In the rows, 128 means zero.
The rows below fall into families. The same turns and mirrors carry the whole set onto itself and the rows of a family onto each other. For each named row, which other rows are in its family? Write them in the order they are listed.
These 32 rows form 4 families of 8 rows each.
fip: [134  82 141 139 121 118 128 103 140 144 140 133 153 114 156]
mana: [148 132 111 122 130 131 136 117 155 143 134 166 120 110 125]
Fet: [137  99 120 175  82 138 143 121 149 160 103 150 141 107 142]
Mube: [122  77 117 145 121 148 123 151 114 177 125 121 166 129 123]
Ratu: [122  96 121 122 149 135 113 157 137 178 148 156 133 108 130]
moki: [122 125 107 146 106 145 138 158 124 178 113 163 126 100 103]
nibup: [129  94 125 119 149 131 126 157 143 159 159 162 146 113 126]
Dinev: [139 115 122 160  79 136 155 113 141 145 108 133 154 125 128]
lut: [134 116 111 155 109 140 124 123 164 172 156 125 140  96 107]
tibi: [128  82 127 132 116 149 152 133 108 143 109 160 119 127 138]
voko: [134 116  93 162 113 135 120 130 155 178 154 135 154  98 112]
dosob: [137 123 117 127 108 153 149 157 140 194 124 155 151 106 105]
tis: [143 117 113 160 126 138 128 124 162 176 154 118 157 102 125]
gib: [100  95 124 153 116 149 130 140 115 186 118 122 157 109 145]
Kaz: [146 132 125 135 120 132 147 126 174 142 125 168 131 111 131]
maz: [132  86 126 154 133 127 121 119 149 125 125 135 145 136 148]
tavi: [105 101 123 124 148 139 110 149 131 164 152 159 146 115 131]
laran: [156 113 125 132 109 115 137 121 150 138 134 173 123 105 113]
Depud: [129 111 107 135 102 150 159 145 133 196 119 167 141 113 109]
rano: [118 108 128 108 144 125 123 140 114 163 150 146 139 108 116]
pimaz: [125  94 129 121 114 142 144 152 128 143  95 171 140 139 128]
Tideb: [128  96 138 114 113 148 140 134 120 138 104 163 141 133 150]
dig: [142 126 114 116 121 124 155 129 161 138 128 161 120 105 131]
nek: [127  94 132 125 117 131 143 146 114 150  99 167 145 139 151]
muz: [113  80 121 155  97 152 124 147 119 174 124 134 174 121 136]
Bazut: [134 120 107 137 110 159 155 155 123 185 125 173 139 109 121]
fafi: [128  93 125 140 116 121 105 108 151 131 132 126 157 122 141]
Kazu: [137 115 117 161  90 150 145 119 147 160  91 127 153 128 126]
Sud: [156 110 108 152  77 142 150 115 143 151 105 140 149 115 131]
fuma: [132 100 136 145 127 122 107 126 144 125 136 124 146 121 150]
zefu: [128 125 120 152 110 114 114 128 156 180 145 135 160  87 120]
tov: [119  84 129 164 106 147 113 140 117 184 128 130 166 128 126]

Same family as Dinev: Ratu, lut, Depud, dig, nek, fuma, tov
Same family as pimaz: Mube, nibup, dosob, tis, Kaz, maz, Kazu
Same family as moki: fip, Fet, tibi, gib, laran, rano, zefu

The rows below fall into families. The same turns and mirrors carry the whole set onto itself and the rows of a family onto each other. For each named row, which other rows are in its family? Write them in the order they are listed.
These 32 rows form 4 families of 8 rows each.
lof: [126 109  99 126 104 112 136 126 139 131]
vufo: [115  94 112 130 147 114 147 137 127 126]
Ziv: [122  92 109 137 138 116 144 129 124 135]
tukav: [119 103 103 135 112 111 129 122 131 143]
litez: [132 157 150 106 114 133 106 135 122 128]
sebak: [139 145 161 111 148 139 125 135 104 119]
dirum: [151 147 161 111 128 141 130 136 108 128]
kudo: [145 153 151 108 121 149 131 148 114 134]
ruvu: [100 112 105 131 137 109 124 117 129 123]
neson: [138 158 141 107 109 133 107 131 116 136]
kuf: [141 104 112 136 113 124 158 132 130 140]
dod: [139 138 150 111 159 140 134 143 102 119]
fumi: [141 155 156 109 119 136 113 128 112 129]
sabo: [136 146 152 108 149 149 134 149 109 123]
lutil: [120  97 105 128 141 113 148 132 131 117]
zan: [122 118 104 131 100 114 128 118 137 139]
rabi: [128 161 145 104 119 142 110 138 117 132]
rak: [121  99 113 136 150 120 154 131 123 124]
vika: [159 144 150 111 122 144 138 144 109 135]
laf: [136  99 106 129 119 118 156 135 135 128]
bup: [129 153 156 108 138 133 108 127 108 120]
Zalad: [121 108 106 128 101 112 132 130 140 142]
tok: [109 108  99 125 127 106 128 124 136 120]
Las: [132  95 108 137 117 118 145 130 128 144]
zuk: [110  99 104 136 133 110 128 121 127 135]
Dupo: [135  96 113 130 118 120 156 140 133 139]
Muba: [140 140 159 110 150 141 134 148 111 118]
vevav: [118 155 147 105 147 140 112 140 112 121]
pivif: [152 147 157 109 118 143 132 146 117 131]
nebi: [120 150 152 106 146 132 109 136 115 114]
bim: [118 153 142 107 146 128 103 130 109 119]
Suv: [101 107 105 126 129 106 123 125 135 129]

Same family as pivif: vufo, litez, Zalad, Dupo, Muba, nebi, Suv
Same family as rabi: lof, kudo, sabo, lutil, laf, tok, vevav

The rows below fall into families. The same turns and mirrors carry the whole set onto itself and the rows of a family onto each other. For each named row, which other rows are in its family? Write them in the order they are listed.
These 32 rows form 4 families of 8 rows each.
nud: [146  89 111  99 109 129 127 139 102]
nobi: [113 152 128  95  91 141 137  92 109]
tolil: [136 113 113  72 111 116 134  97 115]
gobez: [106 127 131 110 129 129 108 128  93]
navop: [105 153 124 118  97 138 134  93 118]
filap: [135 112 116  70 123 124 127 109 105]
koru: [151  98 101 106 124 139 137 131 106]
teg: [147 140 106  98  98 143 151 141 113]
kula: [116 129 117 147  83 142 137 123 114]
Kuzi: [106 124 115  95 129 141 117 127  86]
Zim: [136  89 105 122 115 126 127 139 110]
vif: [104 101 129 119 108 123 111  91 106]
naru: [102 144 132 112  82 128 122  99 114]
Fif: [144 116 120 123  78 125 149 104 132]
suk: [115  87 121 125 109 124 117  98 104]
Kizu: [127  89 124 121  96 114 116  99 100]
Goza: [126 123 107 150  95 133 135 131 100]
zuki: [129 118 106  69  98 128 132  95 110]
Sidok: [107 135 117 111 128 146 121 132  88]
lalat: [143 147 118 100 115 153 147 133 104]
kun: [107 116 129  95 124 148 109 122  92]
fozo: [113 127 123 145  95 150 131 135 105]
Mased: [124 125 127 149 108 140 127 135 109]
Tuluv: [146 126 103 122  82 120 149 109 128]
kotab: [126 153 109  97 110 153 142 132 120]
mal: [106 143 133 106  90 132 128  88 101]
Puti: [134 154 114  92  98 142 147 135 115]
pogos: [126 119 126  67 111 134 126 100 120]
Fuv: [145 115 103 107  77 138 153 104 127]
mudaf: [144  97 101 110 117 134 137 144 118]
buti: [143 105 117 105  78 120 142  99 131]
vup: [108  95 116 117  90 113 114  98 116]

Same family as fozo: tolil, Kuzi, Fif, suk, mal, Puti, mudaf
Same family as lalat: nud, gobez, navop, Goza, pogos, Fuv, vup

The rows below fall into families. The same turns and mirrors carry the whole set onto itself and the rows of a family onto each other. For each named row, which other rows are in its family? Write them in the order they are listed.
These 40 rows form 5 families of 8 rows each.
vobi: [114 116  88 146 111 116 118 141 114  91 128 116 129 129 143 120 116 138
 115 130 128 117 137 110 141 126 143]
ruzas: [110 124 142 114 110 128 108 106 135 141 153 147 119 131 127 152 122 105
 132 105 118 152  90 122 123 135 145]
mesi: [128 127 111 144 142 112 120 112 124 111 100 110 119 123 130 134 127 147
  97 147 128 108 145 107 145 109 122]
naba: [153 131 163 115 129 137 130 149 131 139 137 160 113 141 120 130 127 133
 151 112 133 158 106 126 121 133 153]
Rupaz: [114 116  90 145 109 118 117 141 111  92 128 116 131 130 144 120 116 137
 115 129 126 117 135 109 142 127 144]
Ruv: [113 116  89 146 109 118 119 140 113  93 128 115 131 130 143 119 116 139
 115 129 127 119 137 109 143 127 144]
lukag: [150 121 164 108 133 129 133 151 119 135 148 165 115 134 123 131 126 123
 155 120 132 150 108 138 120 126 149]
kado: [121 112 166 112 130 135 138 141 141 145 154 152 136 127 123 133 121 110
 141 104 111 140  98 144 121 144 127]
Dus: [103 134 119 131 152 117 154 122 112 120 137 135 156 121 147 114 130 130
 120 168 141 103 119 136 138 122 128]
kevis: [128 129 108 148 115 128 142 142 134 123 122 116 138 126 149 111 101 122
 109 127 145 114 120 111 166 150 122]
dat: [113 115  89 144 111 117 118 140 111  92 127 115 131 128 143 120 115 137
 115 130 127 117 136 111 142 125 142]
bemus: [134 119 155 127 149 126 120 139 168 136 138 150  96 131 101 138 125 145
 129 116 125 141 115 150 115 138 111]
bis: [128 134 105 134 131 119 103 116 125 121  97 125 140 128 162 120 123 162
 106 132 126 130 132 130 155  99 123]
Tul: [126 135 119 142 123 127 130 108 123 124  97 107 144 127 140 127 126 139
 100 129 117 118 131  85 151 123 138]
goga: [124 104 159 113 147 122 128 146 142 134 157 156 111 123 112 138 121 119
 139 123 121 130 110 165 117 131 108]
ranen: [112 142 113 143 161 115 144 119 133 117 124 131 133 127 133 115 132 154
 111 172 149 106 125 131 135 121 123]
Pidef: [117 120 123 128 122 122 137 114  98 122 115 113 157 118 153 129 123 114
 109 134 114 108 128 102 150 115 136]
Miva: [117 123 131 120 133 112  94 108 146 127 150 148  83 127 109 160 124 125
 128 123 132 144 108 142 117 122 125]
tigu: [135 102 165 132 132 118 124 122 119 135 149 131 138 136 123 160 155 104
 125 116 125 157 106 143 107 122 114]
nipav: [130 131 103 153 124 122 136 143 143 118 116 116 121 126 139 114 102 134
 104 136 151 111 128 117 162 146 114]
pulu: [142 130 161 128 162 146 130 116 131 143 143 149 129 146 109 137 142 120
 134 106 136 157 104 154 132 125 109]
Goda: [126 121 102 145 129 115 137 147 128 113 128 120 122 122 143 115 100 124
 108 145 152 103 131 132 160 138 107]
pumiv: [156 131 159 119 139 129 124 148 137 133 134 160  96 140 112 132 129 144
 148 119 138 154 114 132 118 127 146]
vuras: [152 122 159 113 142 124 125 152 125 129 144 163  99 134 115 134 127 133
 152 126 139 147 116 147 117 121 141]
Mot: [115 154 118 149 146 129 148 113 143 127 113 126 145 135 136 110 135 158
 109 155 141 120 116 109 141 137 135]
Visig: [106 144 124 136 138 131 158 115 122 130 127 131 168 128 152 107 132 134
 118 152 133 115 108 111 143 135 141]
vuta: [122 120 107 140 121 120 145 147 120 119 131 120 138 122 153 113 100 112
 113 137 146 105 123 125 162 143 117]
gige: [132 125 165 127 131 141 130 135 167 146 135 145 120 137 110 132 125 136
 131  99 114 151 101 128 122 150 127]
pamif: [125 135 111 130 122 124 109 117 118 127 101 127 156 129 169 117 122 151
 110 124 120 133 125 123 158 103 132]
nez: [120 125 110 122 125 119 113 120 105 123 111 130 158 123 174 118 119 141
 114 132 119 125 125 134 157  96 126]
bofi: [139 112 166 140 126 125 122 117 132 140 138 127 139 141 119 159 158 114
 121 107 123 166 102 128 109 130 119]
Poraz: [140 129 160 127 162 146 130 116 131 144 143 150 131 146 109 137 143 118
 135 106 135 157 103 154 133 125 108]
gonev: [119 133 135 127 118 125  97 104 154 138 138 145  96 137 113 155 125 129
 126 108 126 156  97 119 120 134 139]
Zoga: [143 113 159 145 136 120 114 117 141 134 133 127 120 140 109 162 159 126
 117 115 130 163 112 134 105 126 112]
lato: [123 125 106 129 136 113 105 121 111 117 108 131 142 123 166 122 120 151
 110 140 126 123 133 141 153  91 118]
lop: [140 103 160 137 141 112 117 122 128 130 144 130 121 135 114 165 156 116
 122 124 131 155 114 148 105 117 107]
Pado: [141 129 160 128 163 147 130 116 132 143 143 150 128 146 108 138 143 121
 133 107 137 157 104 155 131 125 107]
fod: [118 112 114 130 142 108 128 119  99 108 118 118 133 113 143 134 122 123
 108 152 124  97 142 123 145 102 120]
bet: [140 130 160 127 163 147 131 116 130 142 144 149 130 146 108 138 142 119
 133 106 136 156 104 155 131 123 107]
zamug: [110 113 137 109 124 114 104 111 125 131 164 155 104 123 124 158 120 101
 137 121 124 138 100 144 119 122 130]

Same family as gige: mesi, kado, bemus, Tul, goga, Pidef, fod
Same family as nipav: kevis, tigu, Goda, vuta, bofi, Zoga, lop
Same family as Pado: vobi, Rupaz, Ruv, dat, pulu, Poraz, bet

